In the data rows, the value 128 means zero.
How far apart are the two rows of each pair, measured in a hidden way? 0 means very close, and 40 very far. Two or three weighted sums of its numbers give each row a place; it is the straight-line distance between the places.
[220  92 170 121 142  83 183  63 121 116 125 125 198  99 177 132 156 104
 196 142 153]
[199 122 169 142  87  50 177 153 111 153  61 185 159 135 178 151 147 132
 119 120 154] 16
[153 175 148 164 101  92 135 107 156 144 102 174 119 136 125 107 147 189
 159 126  67]
[149 104  96 139  79  89 153 103 152 104 111 178  97 148 118 148 168 142
 136 125  92] 27
[146 111  95 114 110 123 137  92 129  90 144 158 103 156 110 156 147 146
 146 139  89]
[143 110 124  86 139 106 154  88 144 141 139 150 163  94 146 137 152 155
 139 151 122] 8
[150 119 152 169  99 104 142 140 136 139  94 138 149 135 136 135 132 118
 148 122 129]
[155 139 154 109 127 133 158  71 140 110 155 117 105  90 135 120 160  83
 164 184 133] 18
[138 117 115  73 123 125 125 136 124 114 107 159 142 125 144 131 168 127
 151 144 102]
[133 141 121 115  54 105 147 144 162 150  83 191 101 155 134 138 156 182
 128 153  72] 24
[121 116 147 156 113 115  98 177 111 137 130 128 136 147 112 154  77 127
  66  81 147]
[181 170 152 129  86  60 171  99 158 139  75 175 130 141 152 109 186 184
 160 167  84] 17
[101  97 103 145 198 176  99 118  96 102 177  63 140  93 127 122  90  78
 131  93 189]
[124 200 134 179  84  96 155 123 145 147 112 159  66 144  90 111 137 149
  91 141 114] 18
[112 222  91 122  63  99 141  89 180 143 106 180  66 165  74 123 189 218
 106 151  54]
[147  67 121 110 122 125  89 179  61  92 159 142 150 153 145 192  69  80
  87 110 181] 18
[117 192 115 138  79 104 125 110 170 134 101 165  93 143  94 123 144 195
 125 128  74]
[113 129 101 135 107 135  81 176 114  99 137 137  94 151 127 159 106  89
 118 117 128] 11
[ 94 131  83 100 127 168 104 102 140  86 187 120  93 143  82 149 129 132
 109 124 116]
[116 158 101 144  67 132 107  69 184 107 135 143  74 138  69 135 183 165
 169 158  51] 15
[140 183 137 108 108  96 178  85 163 145  80 172 111 108 151 105 178 170
 172 170  95]
[147 115 133 102 111 100 125 157 104 130  98 156 144 121 153 166 139  97
 116 141 160] 3
[ 81 140 162 134 206 152 146 163  86 190 104  93 145 115 181  90  78 147
 139 120 186]
[ 59 173  48 101  83 160  62  98 153  44 121 134  34 143  14 148 179  87
  75 135  98] 15
[111 159 151 153 168 148 137 146 158 195 103  71 164  98 129  52 123 161
 136 108 134]
[190 175 178 209  31  32 177 151 170 190  59 202 130 202 162 140 118 207
 164  84  75] 9
[168 114 144 156  77  87 149 215 107 160  96 163 142 160 173 177  92 129
 104 119 123]
[108 179 106 156 118 154  79 129 194 125 120 119  95 143  75 107 147 164
 125 124  60] 20
[188  90 156 131 122  95 162  68 117 109 110 125 169 112 170 123 133 107
 187 142 143]
[107 138 145  99 197 157 161  86 167 157 104  76 153  60 144  32 170 133
 171 165 151] 3
[ 55 189 120 151 153 173  95 119 201 199 105  84 100 100  81  46 152 189
 105 119 104]
[103 104 112 138 193 172 109  93 112 120 159  64 115 108 113 106 119  85
 128 106 165] 14
[105 172 151 165 120  94 140 191  89 168 163 163 127 165 140 174  60 152
  79 105 141]
[ 98 119 109 142  84 113  90 227 103 144 154 145 108 195 135 180  53 113
  54  90 125] 19
[104 128  87 163 156 158 116  95 110 121 149  92  55 147  76 118 130  97
 106  69 158]
[126 131 125 125  96 152 105  91 216 133 123 116 128  73 112  93 184 155
 159 188  53] 22
[ 92 140 115  92 201 197  96 118 114 125 151  34 155  66 135  59 122  90
 123 120 167]
[120 113  84 125  80 137  72 115 136  67 137 139  82 191  65 147 133 116
  91  98  93] 9
[143  80 132 154  86 134  94 168  80  88 148 142 112 215 123 184  84  88
 110  86 134]
[115 129 110 145 139 117 110 149 129 138 125 149 135 124 113 150 110 131
  91 122 123] 10
[151 136 168  97 150 101 183 132 101 134 119 160 159 119 195 149 118 166
 162 150 128]
[177 157 130 124  99 100 162  56 147  97  97 128 126  93 152  90 179 115
 175 148 126] 19
[128 160 132 108 115 106 139  99 142 109 145 141 119 124 118 115 151 142
 131 159 114]
[145  51 149 118 145 175  80 135 118  93 169  79 182 115 116 139 110  54
 125 143 144] 29
[123 115 123  89 115 144 114 162  51  95 145 132 104 112 131 173 105  66
  98 135 174]
[186 147 191 149  71  14 225 140 156 222  70 223 170 143 213 136 140 229
 160 156  89] 28
[136 140 131  66 106 120 144  73 146 110 160 149 122  86 118 148 162 141
 164 181  84]
[ 93 128 101 140 155 146 126  82 143 108 142  93  66 123  77  89 144 116
 121 119 144] 7
[100 102  97  68 126 122 105 157  94  99 124 131 138 139 115 164 117 100
  84 148 169]
[135 185 160 168  69  73 164 105 169 169  91 161  94 136 117 104 153 171
 109 155  83] 16
[ 19 125  53 143 180 217  65 121  97  85 203  57  57 141  34 119  84 101
  48  77 162]
[112 126  70  87 126 170  94 108 117  49 179 117 104 144  84 153 135 107
 144 127 112] 13
[ 75 184 113 131 164 191  96  90 177 115  79  52  98  84  65  30 196 136
 160 128 123]
[132 158 169 202  77  74 121 157 194 184  34 146 147 163  86 105 137 171
 105  77 112] 11
[115 155 153 186  99 136 101 177  98 153 192 138 100 199 112 163  51 142
  79  84 113]
[107 200  97 112  79 113 157  98 162  96 114 136  82 114  95  93 187 169
 124 146 108] 10
[139 102 148 123 110 120 135 116 121 136 135 127 159 112 133 126 129  99
 130 143 132]
[130 123 128 131 104 108 115 132 171 142 120 155 138 110 118 137 131 145
  97 121 107] 13
[ 79 141 120 116 211 207  87 105 145 139 136  52 149  61 129  58 143 130
 151 151 138]
[ 73 164  99  95 201 181 132 104 146 151 114  75 131  63 123  72 149 146
 159 147 148] 2
[ 85 138 131  72 217 194 117 146 103 147 167  61 159  75 155  92 101 105
 104 135 184]
[174 132 117 124  95  95 167  40 177 104  77 144 107 124 116  86 208 154
 172 146 102] 10
[114 140  97  51 134 145 138  62 137  70 133 141 110  99 116 123 191 150
 162 192  81]
[ 92  99 126 128 112 171  74 140 130 110 171 108  93 147  79 136 108  97
 101 124 113] 5
[121 129  95 182  67 128 115 144 113 126 169 158  65 211  94 165  94 152
 109  86  78]
[175  66 129  69 140 111 143 133  98  98 119 139 182 103 201 135 155  96
 188 151 146] 8
[223  66 151  93 110  85 180 117 144  99  86 137 186  77 197 138 176  80
 201 171 140]
[158 153 117 110 143 144 125  58 208  90  91 105 161  45 108  84 210 127
 233 174  93] 16
[166 199 149 130  65  64 188  61 208 149  85 152 110 125 126  69 204 176
 141 155  75]
[101 116 128 139 123 157  60 163 129 104 143 100 140 174  64 128 104 102
  72  96 141] 18
[119  61 122 160 183 159 112 125  48 111 182  82 133 144 135 153  62  75
 117  65 217]
[107  96 106  56 128 170  89 141  92  68 157 133 135 137 134 166 124  92
 142 159 134] 9
[ 16 145  73 138 148 211   5 160 135  92 168  88  80 160   8 134 103  71
  38 100 132]
[121 121 113 209 151 107 150 105 115 153 113 116  80 151 117 116 104 129
 123  73 179] 4
[ 75 184 103 103 166 190 126  91 162 135 108  75  90  89 102  31 173 148
 130 150 131]
[ 82 139 111 208 158 159  91 143 102 135 143  79  74 171  91 110  82 114
 110  66 160] 6
[ 99 151 111 120 140 118 137 118 124 122 161 154 114 140 100 161 116 159
 140 138  97]
[164 142 179 180 112  65 159 136 144 176 117 177 150 133 164 143 115 194
 139 134  95] 9
[125  74 158 135 143 136 101 173  98 125 141 124 168 129 127 180  82  82
  84 137 147]
[136 131 159 202  93  62 154 255  99 187  99 191 150 181 172 206  63 141
 107  99 124] 8
[206 102 144  72 151  86 187  38 128  80 106 126 180  35 200 113 178 106
 235 216 142]
[107 111 147 189 157 132 140 132  93 159 146  97 109 158 137 136  75 133
 101  89 161] 24
[125 144 143 202  91 107 112 205  80 163 173 164 129 202 140 200  23 170
  97  62 107]
[ 60 168 132 125 155 180  99 159 132 167 129  75 108 138 111  74 115 152
  99 118 143] 10
[ 82 176 113 219 137 140 111 126 145 153 111  81  64 170  64  89 111 127
 106  55 134]
[135  81  98 109 179 157 139  17 129  51 114  69 117  80 103  80 204  67
 194 122 188] 9
[117 204 161 154 147 122 147 127 175 176  48  97 127 104 130  26 165 156
 116 136 151]
[ 76 188  98 115 108 140 117 158 113 144 157 143  84 174 104 136 115 180
  74 112  98] 14
[ 55 124  69 151 188 189  88 120  94 119 192  69  81 166  86 121  84 121
  84  71 154]
[105 115 109 184 125 124 154  95 128 130 129  99  71 179  85 104 121 123
  95  80 156] 7
[118 113 115  51 133 121 127 155  97  97  94 157 147 106 144 162 138  92
 103 163 153]
[102 134  89  86 110 123 136 141 113 105  96 156 101 129 111 126 159 130
  99 147 142] 11
[ 75 144 116 101 195 202 114  88 131 111 137  41 128  67 119  52 156 100
 157 154 160]
[153  94 126 126 104 132 111 140  86 109 199 152 111 173 154 190  83 141
 141  74 107] 12
[127 141 161 157 100  91 130 202  80 153 133 144 125 170 182 170  47 171
  78 100 151]
[ 68 121  49 130 157 180  93 106 105  87 176  74  60 149  62 121 128 118
  85  82 161] 16
[147 102 158 147 131 120  96 147 139 161 111 119 172 127 109 146 109 119
 115 119 126]
[147 107 118 163 118 106 143 143  89 132 152 175 115 188 157 191  92 144
 141  99 117] 24
[ 95 121  87 130 110 141 112 130 121 136 176 174 101 144 118 176 110 184
 111 133  82]
[151 138 113 117 117 132 112  93 141  83 100 116 135 110 117 112 184 105
 170 105 150] 37
[130 177 120 102  87 125 144 126 146 109 120 159  96 122 124  96 165 172
 154 132 109]
[ 69 125  91 157 184 187  78 142  93 114 169  62  95 160  93 129  65  87
  92  83 175] 28
[113 122 104 151 173 144 132  75 116 108 139  77  94 128 105  91 136 112
 147  84 167]
[173  97 121 142 103  92 198  99 130 127 121 162 147 150 152 157 130 136
 187 117 124] 29
[211 123 149 136  76  58 180  58 194 128  80 175 166 106 160 108 191 166
 234 166  55]
[115 124 103 119 105 101 153 134 160 148  90 151 145 132 116 140 147 183
 120 153 105] 33
[173 104 149  99 126  98 138 136  98 103  91 153 149 124 144 134 136  69
 126 134 161]
[142 150 124 151 119 108 102 141 159 167 104 138 146 114 136 127 117 180
 141 127  77] 20
[142 119 105 139 116  99 152 123 108 116 121 176 125 167 145 170 116 165
 181  91 112]
[130 115 117 187 148 153 126 102 106 119 158  80  79 159  90 121 108  68
 110  51 171] 18
[ 78 220 107 137  80 100 154 140 161 176 101 190  62 168  83 115 135 206
  70 143  56]
[ 99 167  80 109 112 121 137  70 160 124 130 150  75 127  77 119 180 179
 110 152  91] 4
[ 93 107 133 185 195 182 106 150  45 107 205  54  96 159 119 141  44  53
 107  40 215]
[153 167 158 214  57  58 153 178 157 199  52 170 133 183 141 124 114 182
 114  90 104] 22
[133 157 140 148 113 134 108 116 188 125 124 121 143 105 114 108 139 142
 152 122  81]
[187  96 135 134 103  81 171  76 147 135 124 175 112 139 158 159 156 151
 174 140  82] 12
[ 81 176 107  88 174 195  97  70 200 106  96  35 110  70  65   4 202 130
 148 141 123]
[123  88 196 203 122 125  81 235  97 192 158 129 165 195 133 177  26 127
  53  59 166] 30
[ 94 154 145 148 188 162 116 163 139 185 140  74 160 108 151  72  89 173
 126  93 154]
[ 75 163 150 174 189 172  76 192 124 196 143  71 123 150 131  78  69 150
  79  76 120] 10
[226  74 138 144  95  73 157  97 123  94 128 138 153 142 169 154 143  90
 182 116 134]
[203 116 160 103 133  76 190  82 161 134 116 149 171  79 181 118 172 165
 193 174 101] 1
[114 132 129 108 115 118 123 159  94 120 129 145 118 152 128 151 111 107
  98 131 142]
[126  74  90  60 150 123 125 157  43  95 139 150 143 107 138 178 104  78
  79 154 188] 17
[138 141 132 160  91  97 121 144 146 164 138 181 110 157 130 156 123 193
 125 117  54]
[143  41 160 150 151 132 109 203  60 155 151 141 193 121 183 201  41  90
 110 136 164] 36
[140 123 127 105 123 116 138  59 147 114 125 129 142 109 112 122 172 122
 165 158  99]
[ 79 163 118  94 202 189 118 113 127 121 115  56 136  72 123  40 158 114
 129 135 167] 6
[ 87 128 112 189 187 151  97 180  65 158 201  94  95 180 127 161  24 122
  76  53 174]
[135 116 120 194 131 151 107 117  85 112 148  82  84 180  89 113  85  80
  80  59 178] 8
[ 80 192 101 150  76 140 119 118 178 143 165 153  37 152  47 131 136 180
  81 117  69]
[157 105 145 155 113 115  88 158  93 145 154 130 155 137 136 170  76 104
 101 122 132] 3
[ 60 186 145 163 164 183 111 147 142 161 107  72  86 144  95  53 130 141
  87 115 152]
[108  91  92  73 127 193  79 139 110  55 181 109 103 109 110 158 128  52
 116 165 124] 16
[146 126 134 141 102  88 159 144 142 167 132 189 130 165 153 152 108 196
 122 119  89]
[146 154 154 162  98  69 176 153 131 177 128 168 129 134 166 125 100 186
  80 128 119] 12
[155 112 195 200 119  98 128 172 157 165  88 137 172 159 121 142 105 121
 118 102 138]
[130 194 129 141  58  89 148 102 168 139  97 182  80 148 108 117 176 191
 140 147  68] 19
[138  96 111  88 138 144 142  69 119  92 168 114 146  93 120 140 150 110
 154 158 123]
[  0 205  93 169 169 236  18 205 146 189 182  67  44 189  25  85  67 167
   0  69 102] 8
[104 150  52 109  90 143 118  79 147  75 154 147  61 151  56 137 169 150
 124 131  87]
[121 198 125 128 102  97 126 133 145 137 113 172  97 166 118 142 133 178
 121 121 105] 11
[ 77 163 114 125 191 177  87 110 153 138 127  47 136  80 108  53 152 134
 132 112 130]
[125  98 159 173 118 130  89 166 150 164 109 122 138 158  95 129 103 104
  78 123 125] 24
[169 119 141 102 130 125 157  77 159 101 146 142 153  90 156 114 165 142
 173 152  87]
[113  90 128 113 158 159  84 135 147 124 141 102 162 103  91 144 106  89
 113 121 122] 13
[ 82  93 108  99 161 195  65 156 110  97 213 115 134 112  91 191  93  72
  79 146 128]
[ 72 131 116  87 238 212 101 152  94 122 159  52 150  70 139  76  98  87
 120 115 176] 16
[ 98 131 146 133 203 168 117 141 143 166 123  62 177  67 149  77 124 136
 171 131 156]
[ 96 233 102 134  58 103 150  83 205 116  97 148  58 146  55  82 188 172
 102 158  70] 18
[124 144 147 179  95  88 135 145 132 178 134 155 118 193 118 157  87 157
  98  97 120]
[ 97 161 132 100 185 163 130  96 162 141  89  78 125  69 120  36 183 152
 158 131 126] 17
[135 150 106 155  39 110 125 181 150 122  87 149  76 166 120 134 138 130
 114 115  93]
[168 104 158 162  88 114 132 183 114 117 127 150 123 147 146 159 124  92
 137 128 119] 15
[ 82 124 140 196 155 185  75 150 109 143 184  65  89 196  79 117  62  87
  61  52 152]
[130 145 135 157 162 145  91 169 139 144 159 123 170 116 133 145  74 142
 140 105  96] 5
[129  61  89  64 158 156 115 106  84  62 196 148 125 110 156 180 134 124
 173 153 122]
[150 171 179 207  96  80 124 224  66 188 167 152 112 201 171 180  18 151
  54  68 143] 30
[118 105  94  67 140 174  98 117 111  90 204 131 134 106 135 163 123 144
 124 170 107]
[137 145 138 162 106  92 148 172 130 176 145 190 117 173 146 191  73 196
 107 104  84] 6
[173 132 146 135 129  91 168  85 153 136  99 147 146 131 132 120 157 136
 160 121 113]
[110 167 112 127  97 124 129  97 129 117 136 168  91 140  99 146 160 164
 127 150  85] 8
[ 87 141 124  84 188 194 126 110 132 125 109  49 138  60 137  56 158 121
 148 173 169]
[153 169 150 160 104  69 164 158 114 168 125 158 125 148 168 143  98 189
  91 115 108] 17
[ 51 147  80 188 135 172 102 138 105 151 187  92  23 195  45 125  71 140
  42  54 135]
[164 100 174 161 112  83 134 182 129 169 103 164 182 143 175 152  82 130
 104 115 127] 10
[189  58 123  29 136 137 166  82 144  65 117 138 181  75 179 117 176  93
 196 184 125]
[201  82 137 106 104  97 113 120 126  96 108 149 157 151 164 157 141  82
 137 132 134] 15
[164 175 153 139 109  86 153 100 151 140 113 152 149 123 146 116 140 178
 163 130  86]
[ 85  73 110 159 206 152 114 156  60 157 166  68 152 159 156 140  44 130
  91  73 181] 39
[200  76 232 153 190 111 182 136 122 196  77  75 249  54 248  67 114 140
 229 132 182]
[193  72 154  69 128 101 178 107  90 109 105 133 182  76 198 141 160  76
 188 197 194] 6
[167 168 168 214  92  94 134 165 164 191  89 148 144 150 141 115 104 166
 133  93 111]
[148 114 151 152 115 104 121 136 141 140 113 136 156 130 105 134 126 112
  98 130 130] 10
[113 223 118 144  83 104 146 105 171 122 116 145  70 129  70 114 161 150
 115 147  84]
[ 75 172 136 146 176 166 105 175 158 186  96  87 128 124 113  56 114 158
  97  94 133] 24
[184 137 126 110  71  92 139 132 181  82  65 140 123 125 128  98 203 102
 165 124 123]
[128 222 152 179  46  67 162 138 170 184  96 178  58 172  99 107 140 199
  84 104  81] 6
[198 101 176 172  95  68 129 196  93 154 124 175 168 149 219 173  88 115
 132 102 139]
[105 122 142 114 203 181 127 130 104 165 132  64 148  88 161  77 120 120
 138 152 162] 11
[ 84 183 158 205 136 153  99 197 145 216 112  73 124 174 114  70  73 186
  84  56 143]
[121 116 129  82 175 150 143 123  69 106 165 145 152  91 178 143 119 129
 160 159 138] 30
[123 105 110 118 172 187 104  71 131  88 143  54 132 100 102  77 158  67
 151 125 164]
[112 147 171 119 203 179 131 154  91 139 127  66 152  68 155  66 113  84
 140 126 194] 11
[111 113 172 143 185 197  80 162  96 159 143  52 156 111 157  91  81 102
 139 119 170]
[102 120 132  62 221 179 128 101 124 137 124  65 166  36 167  46 152 104
 185 144 171] 16
[155 153 148 175  94  78 148 143 120 184 127 159  97 186 136 135  97 174
  74 106 114]
[ 92  97 117  97 157 175 102 118 130  83 181 121 122 110 101 144 142  84
 120 150 144] 23
[111 132 154 116 187 145 161 156 126 196 102 101 176  85 180  69 117 159
 152 122 183]
[ 66 132  95 197 147 175  69 163  65 130 176  83  67 207  85 142  40 129
  70  40 184] 2
[182  61 118  93 104 134 117  64 162  41 123 135 145 116 126 127 202  56
 196 153 123]
[178  36 150 162 158 142 131 107  67 100 147  63 158 157 167 116 100  59
 146 107 215] 13
[ 83 122 141 138 217 187 109 144 109 168 155  50 193  83 141  91  78 120
 143 132 162]
[109  92  74  86 113 172  92 101 120  71 173 126  93 172 100 167 145 119
 141 148  96] 15
[147 116 129 125 115 116 159  85 148 126 125 136 137 112 112 131 153 128
 141 153 132]
[117 223 120 117  63  77 185 109 189 171  74 192  65 170  85  93 191 230
  95 161  33] 19
[160 102 112 158  94  78 142 162 113 139 128 182 129 148 144 193  96 140
 112  99 113]
[145 114 120 115 101 133 110 133 139  69 105 129 101 117 131 137 170  76
 149 154 128] 10
[ 91 138 106 174 144 166 129  91 141 121 126  73  74 140  64  74 136 106
 101  86 162]
[149 157 132 212 103 102 158  82 152 148  73 101  82 167 109  80 157 150
 138 103 130] 11
[127 106 109  64 142 123 143 146  94  87 126 142 125 109 151 137 148  91
 111 139 162]
[205  18 141  46 154  98 166 114  71  92 135 145 236  56 217 182 128  60
 191 159 190] 9
[234  86 165 115 104  88 150 142 114 115  90 138 177 103 206 148 143  70
 195 137 139]
[ 43 147  75 167 152 174  81  98 134 108 155  81  47 163  53  98 116 143
  77  77 144] 12
[138  40 101  83 165 168  90 133  61  43 204 130 143 133 124 200  98  29
 155 122 161]
[115  91 144 201 173 152 106 180  45 137 189  70 127 178 154 137  27 107
  93  24 203] 26
[140 117 102 126  94 141 124  62 133  85 155 154  87 155 104 137 163 122
 152 161  78]
[152  69  68  51 207 205 115   0 113  16 144  40 124  34 125  56 203  65
 202 138 182] 11
[115 153 194 140 185 153 138 147 124 164  89  76 149 100 164  62 122 112
 138 120 171]
[144  47 100  71 154 165 131 101  83  83 205 122 159 123 159 185 103 107
 168 137 146] 31
[107 130 181 133 211 163 119 182  77 180 157  78 169  91 183  84  68  95
 112 120 186]
[178 135 147 116 114  80 184  67 166 129  83 163 148  95 129 107 192 167
 170 137 125] 3
[170  74 148 136 144 117 111 145 101 141 144 134 198 103 166 182 103  87
 134 142 144]
[165 187 136 152  96  68 184 103 166 138 102 164 125 128 128 122 157 191
 150 118 107] 31
[120 133 103  87 104 120 123 138 141 118 123 163 109 137 131 145 152 138
 122 136 102]
[123 152  88  95 109 141 148  57 162  91 113 123 102 116  71 108 188 144
 145 140 107] 8
[107 139  74 110 111 152 125  65 150  74 146 159  54 152  64 142 172 129
 162 131  77]
[167 163 151 128 110  88 165 117 138 129 130 142 140 132 158 128 137 138
 142 124 125] 30
[140 127 119 125 136 101 161  86 142 108 112 136 132 120 120 125 159 136
 142 150 127]
[131 138 140 177  66  83 125 155 144 135  63 173  91 185  96 157 133 110
 101 113 137] 8
[ 51 164 118 103 186 202  77 156 100 143 159  45 134 100 106  82 115 112
  95 123 169]
[213  70 176  69 125  74 177 137 119 127  88 171 214 100 217 146 158 118
 198 169 116] 13
[123 124 145 154 103  92 164 125 122 170 110 159 120 161 139 129 126 164
 121 142 126]
[ 92 209  77  97 109 119 143  82 197 134 105 165  79 137 103  96 200 209
 121 167  53] 4
[191  53 189 133 160 111 137 138 122 155 124 124 200  72 158 145 110  91
 148 146 153]
[109  98 121 113 107 154  83 188  70  95 134 129 128 167 153 178  74  93
 129 107 154] 28
[152 105 142 183 116  84 132 245  74 167 133 170 150 159 188 199  43 114
  96  76 161]
[ 73 163 129 161 170 180  83 164 141 201 140  67 133 122 119  81  91 148
  93 101 117] 13
[168  89 151 127 169 118 154  82  73  94 150 108 197 112 177 153 111  92
 170 114 194]
[127 111 123  47 152 144 138  90 120  92 191 150 147  76 154 149 142 132
 163 177 113] 5
[117 200 155 146  85  79 150 160 124 188 123 181 109 167 148 143 101 213
  84 136  84]
[152  62 128  59 145 151 123 145  80 104 154 147 164  94 188 186 119  94
 165 162 124] 38
[114 120  74  92 110 142  82 167 110  98 143 123 109 136 128 180 112 116
 109 128 112]
[182 119 165 131 122  98 170  92 135 129 148 148 169 110 178 141 126 150
 167 138 103] 12
[122 144 132  97 123 141 141 137 110 120 150 147 117 109 159 132 122 141
 147 137 114]
[116 108 122  84 126 132 107 152  87  91 113 151 131  98 118 165 126  74
 113 159 164] 16
[191 117 166  96 111 105 161 106 128 112 133 157 172 114 195 130 138 134
 185 173 108]
[132 144 132 125  72  77 166 141 154 129  52 178 121 168 129 126 162 176
 131 125 100] 7
[125 125 140 116 115 108 149 143 144 162  85 153 146 140 147 124 129 151
 121 126 131]
[207  85  92  80 131  92 167  43 159  45  85 139 153  83 144 128 222 105
 221 134 123] 21
[166 132 152 165  93  96 144 160 130 113  79 152 110 140 141 133 132  77
 171 121 119]
[102 147 158 139 191 159 134 179  89 174 127  79 154  99 173  74  88 121
 113 120 193] 19
